In the rows, 128 means zero.
Z: 4 groups of rows, each row roughly a mix of its group's hidden directions; some rows fit no group:
Z (147 x 11):
[[161 168 110 163 134 155 133 144 146 126 136]
 [114 100 169 124 106 142 129 134 146 101 164]
 [134 134  95 118 148 113 152 105 116 146  80]
 [131 116 136 168 138  92 157 106 130 162 128]
 [141 148 138  89 109 107 109 100 118 164 113]
 [117 134  92 135  96  97 151 126 113 121  90]
 [141 111 140 113 138  97 108 169  86 123 124]
 [ 80 123  99 114 121 133 114 121  98 161 132]
 [139 152 134 106  95 112 132  82  97 137 130]
 [143 124  96 120 128 173 113 111 166 149 120]
 [130 133 157 154 130  89 124 157 162 104 117]
 [119 133 110 104 163 160 106 122  84 134 129]
 [144 113 105 122 115 166  85 119 158 127 112]
 [137 105 155 141 147 179 125 131 155 119 148]
 [124 152  74 159 139 121 121 146 132 130 102]
 [126 105 121 106 101 108 133 128  76 137 102]
 [183 154 114 144 159 116 111 115 124 128 129]
 [115 107 159 122 117 109 148 110 112 171 157]
 [146 105 147 135 166 135 152 122 121 172 111]
 [164 144 168 109 135 131 101 118 123 151 155]
 [116 111 148 124 137  81 103 132  94 103 116]
 [120 145 120 155 128 146 158 117 180 150 139]
 [164 149 144  90 134 136 109 146 128  89 128]
 [124  86 130 103 129  88 115 135 117  98 106]
 [139 152  87 101 122 101  88 122 139 142 127]
 [114 108 146 108 154  86 117 120  86 117 125]
 [142 133 115 129 116 151  94 126 165 109 171]
 [156 136 116 113 132 139  94  80 117 108 107]
 [171 149  98 165 123 132 138 117 101 139 130]
 [145 145 120 110 146 135  98 138 134  77 100]
 [ 95 134  82 108 143  99 133 102 120 142 136]
 [135  81 147 107  93 142 110 143 125 132 103]
 [135 122 112 119 150 100 142  96 152 172 144]
 [107 156 117 148 161  87 135 125 107 116 151]
 [140 110 115 147 129 108 165  92 101 148 106]
 [ 88 138  88 120 105 119 131 108 128  95 143]
 [104 153 106 103 107 120  95 113 129 100 156]
 [140 138 133 104 106 141 138 114  97 167 166]
 [133 115 173  79 119 134 127 121 113 129 156]
 [121 128  96 123 163 135 119 160  92 138 100]
 [133  91 136 116 137 147  89 118 170 133 110]
 [137 163 144 150 149 107 161 116 108 116 161]
 [107 123 173 135 132 107 169 137 108 142 109]
 [113 117  95 127  80 167 125 132 125 150 130]
 [114 104 137 142 136 107 151 124  93 158  89]
 [119  73 145 131 103 119 117  94 127 144 138]
 [128 108 175  91 105 134 128 113 115 138 156]
 [140 123 133  94  98 166  87 142 130 116 122]
 [131 135 128 144  95 156 140 165 170 141 120]
 [122  98 109 131 157 133 128 125 150 156  80]
 [103 116 106 127  95 162 122 116 168 138 107]
 [ 85 135 130 110 138 117  84 137 122 100 108]
 [132 117 144 159 132 115 188 136 126 134 150]
 [129 145 102 131 127 100 101 182 137 116 124]
 [125 143 126 133 146  82 109 119  86  99 126]
 [142 162 117 161 144  91 147 145 126 156 141]
 [126 133 163 139 102 127 121 180 128  97 133]
 [134 123 104 129 162 153  97 113 173 139 138]
 [145 109 186 130 145 130 127 120 146 158 116]
 [105 135 111 180 116 126 128 109 159 118 153]
 [106 103 138 162 147 110 166 135 105 140 106]
 [108 123 141 105 120 122  95 162  90 105 146]
 [132 144  96 133 164 149 137 129 162 160 149]
 [160 132 133 100  89 129 126  91 116 115 154]
 [131 136 136  95 109 141 128 109  91 161 162]
 [132 101 109 131 126 126 119 110 107 166  80]
 [142 127 147 137  91 135  91 129 131  86 106]
 [124 131 106 113 107 114 146  77 108 144 100]
 [140 169 126 122 145 152  99 118 123  84 123]
 [ 90 100 164 114 134 117 148 134 128 148 160]
 [122 114 145 135  77 158 151 134 157 136 115]
 [115 108 133 102 124 102 124 111  95 158  90]
 [128 107 142 115 161  95 160 120 111 162 145]
 [111 125  98 153 168 111 161 141 110 108 122]
 [105 116  93 153 171 113 148 140 119 123 108]
 [146 163 103 148 148 122 134 128 126 166  92]
 [132 144  92 121 136 104  90 168 148 128 129]
 [119  77 123 120 111 147 101 113 151 109 150]
 [142 125 149 106 100 123 142  89 148 111 166]
 [119 144 148  97 115 144  81 159 141 121 141]
 [111 118  77 128 152 139 135 164 141 119 106]
 [ 95 167 125 130 137 115 166 133 103 116 153]
 [143 124 154 104 148 127  95  99 155 162 137]
 [ 93 163 106 125 138 112 164 125  98 129 145]
 [118 108 131 155 152 125 130 183 154 120 117]
 [106 131 133 139 142 113 167 169 131 155 155]
 [134 149 114 115 127 155  86 146 165 112 150]
 [112 136 154 131  85 115 155 135  92 104 124]
 [117 131 155 142 135 108 159 104 172 135 154]
 [141  93 155  88 131 129 159 139 126 143 154]
 [150 150 121  98 183 119 133 112 119 145 120]
 [149 135 132 145  70 146 133 105 123 110 110]
 [128 153 105 130 121  88 110 177 128 116 137]
 [ 99 103  95 129 137 118 138 111 144 141  81]
 [112 111 146  88 112 107  96 109 121 158 113]
 [150  84 148 110  93 145 107 126 125 129 101]
 [131 141 104 110 145  85  95 142 151 154 131]
 [167 142 131 131 164  97 161 139 124 145 142]
 [161 148 171 140 155 101 140 108 127 120 143]
 [103 113 110 126 135 144  97 122 138  89  87]
 [158 145 125 132 122 146  94 167 146 108 155]
 [122 110  87 142 156 103 160 103 112 123 116]
 [141 166 152 101 108 142  95 136 157 137 143]
 [112 157 144 114 148 125 148 124  91 100 163]
 [145 172 107 120 113 160 126 104 109 100 132]
 [125 153 137 130 188  94 130 121 114 120 132]
 [138 151 125 162 136 149 143  95 158 123 163]
 [138 145 113 106 132 146  98 153 137  82 106]
 [133 122 175 106 104 138 100 102 127  99 128]
 [101 119 101 116 161  90 127 120 149 159 126]
 [134 125 133 155 161 129 135  90 146 130 173]
 [127 116 173 152 129 158 158 139 116 106 150]
 [ 92 119 146 149 155 138 140 172 147 110 128]
 [ 89 120 127 129 134 129 157 148 123 165 167]
 [134 124 114 111 141 127 167 146 112 170 162]
 [174 136 167 104 109 105 132 136 123 135 147]
 [121 145 116  93 139 126  76 111 141 131 156]
 [151 168 130 141 152  95 146 142 117 150 153]
 [120 118 112 110 165 116  96 122 168 158 129]
 [161 140 160 125  85 143 108 111 149 114 139]
 [117  89 134 117 167 105 118 151 144 160 126]
 [107 144 164 124 142 143 149 169 143 127  97]
 [116 101 122 116  70 161 119 134 135 136 127]
 [133 140 105  87 120 136  84 127 141 103 152]
 [109  91 174 102 103 125 141 124 110 120 122]
 [136 141 144  94 112 130  98  75 129 141 135]
 [144 139 145 158 122 153  89 153 164 128 117]
 [175 110 123 123 126 146  89 121 150 135 102]
 [145 124 114 152 126 134 116 185 156 111 118]
 [ 97 124 113 151 136 130 149 160 159 155 156]
 [112  99 149 118  82 155 107 126 146 107 118]
 [140 119 127 134 134 109 175  91 133 164 141]
 [ 73 129 143 117 123 115 152 159 111 118 143]
 [ 77 137  96 134 133 125 126 134 107 165 140]
 [147  99 175 112 109 127 149 108 126 144 152]
 [137 147 118 127 134  87 149 108  82 148 118]
 [139 134 130 129 109 171 135 100 127 103 172]
 [132 131  99 151 147 144 110  96 175 139 135]
 [119 147 129 115 123 122  78 156 147 101 154]
 [116 137 147 157 115  98 105 152 159 101 106]
 [117 133 139 125 114  87 117 154  88 103 105]
 [122 113 125 120 118  96  99 119  77 154 125]
 [172 132 135 138 156  88 105 134 103 124 121]
 [136 104 106 136 130  99 158  80 107 133 127]
 [143 147 109 139 109 155 100 136 147  87 101]
 [117  80 138 102 110 114 143  86 121 123 125]
 [121 143 117  96 130 102 101 113  98 151  93]]

the three rows of each list that fit no group, in list order (the others fit one group, some only roughly):
    j225: [107 141 126 119 157 119  97 144 132  84  97]
    j310: [146 183 122 145 140 143 134 167 121 130 116]
    j860: [ 86 116 152  84 132 138 107 125 108 120 144]
    j710: [159 133 144 157 160 103 170 138 126 123 119]
    j445: [ 94  72 120 105 129 122 126 126 113 108 114]
    j612: [136 172 126 143  96 139 114 105 155 138 156]
    j935: [168 146 176 104 123 122 123 134 135 105 144]
    j483: [121 116 148 134 138 160 151  99 146 119 175]
    j754: [125 148 126 122 108 157 105 147  90  87 131]
    j740: [140 130 151 118 146 126 156  92 172 148 142]
  j710, j612, j740
    j768: [140 166 110 137 166 144 137 132  96 110 104]
    j45: [125 110 137 132 143  89 154 120 156 168 107]
    j132: [159 126 104 139 115 126 129 108  91 160  94]
    j541: [ 92 124 106 147 119  86 161 148 129 112 122]
    j113: [129 147 111 114 111 138 138  85 119 118 177]
    j444: [126  93 128 134 121 147 142 177 158 141 109]
    j3: [133 146 155 120 127  97 132 120 131 141 186]
    j69: [ 96 135 136 159 166 110 160 145 151 128 125]
    j881: [159 172 109 147 137 143 147  92 129 129 140]
    j238: [154 117 150 118 131 131  66 125 138 140 144]
  j768, j444, j238
    j9: [117 101 139  80 101 156 124 154 129 128 145]
    j950: [165 146 122 162 144 133 122 155 148  93 144]
    j147: [107 149 124 154 174  86 126 114 127 126 116]
    j518: [146 107 137 104 104 137  95 120 160 166 127]
    j251: [141 135  82 157 151 100 119 124  97 133 143]
    j498: [139 101 166 113 141 117 133 120 131 172 159]
    j515: [159 114 182 110 128 119 129 101 136 113 142]
    j616: [179 134 174 123 132 122 132  99 125 117 126]
    j926: [118 100 137  79  99 145 129 159 128 133 143]
    j584: [111 118 102 107 126 178 123 104 159 137 118]
    j544: [ 96 125 103 160  90 160 121 133 145 143 124]
  j950, j518, j498
    j273: [ 97 118 121 100 160 129 132 100  94 125 157]
    j756: [136 102  97 150 146 141 154 121 170 136 150]
    j174: [153 154 111 142 100 136 136 106 170 125 157]
    j348: [155 137 173 119  99 135 126 156 125 137 160]
    j820: [119 146  96  79 121 118 108 141 146 157 124]
    j471: [161 151  91 125 127 122 134  95 107 153 105]
    j638: [132 153 124 129 153 115 125  90  87  97 140]
    j394: [172 135 115 131 160  98 149 110 108 149 125]
    j139: [124  76 132 105 126 128 100 150 140 147 102]
    j872: [108 113  90 114 159  87 125 108 126 111 140]
    j812: [166 181 124 151 123 136 136 133 139 151 132]
  j174, j348, j820
    j520: [171 115 117 162 150 141 123  99 145 146 110]
    j255: [106 132 174 124 134 145 125 121 118 101 171]
    j125: [117 138 109 105 165 138 118 146  99 124 171]
    j237: [146 165 103 138 152  90 113 132 147 153 126]
    j554: [109 139 152 131 102 127 130 145  83  94 106]
    j645: [107 104 174 136 107 121 120 111 156 147 150]
    j508: [ 90 132  88 140 144 131 129 153 104 143  99]
    j213: [102  79 139 102 114 126  99 150 123 126 109]
    j842: [ 94 129 121 109 125  83 139 101 107 144 104]
    j6: [147 152 148 120 136  71 117 155 120 123 122]
  j520, j237, j508
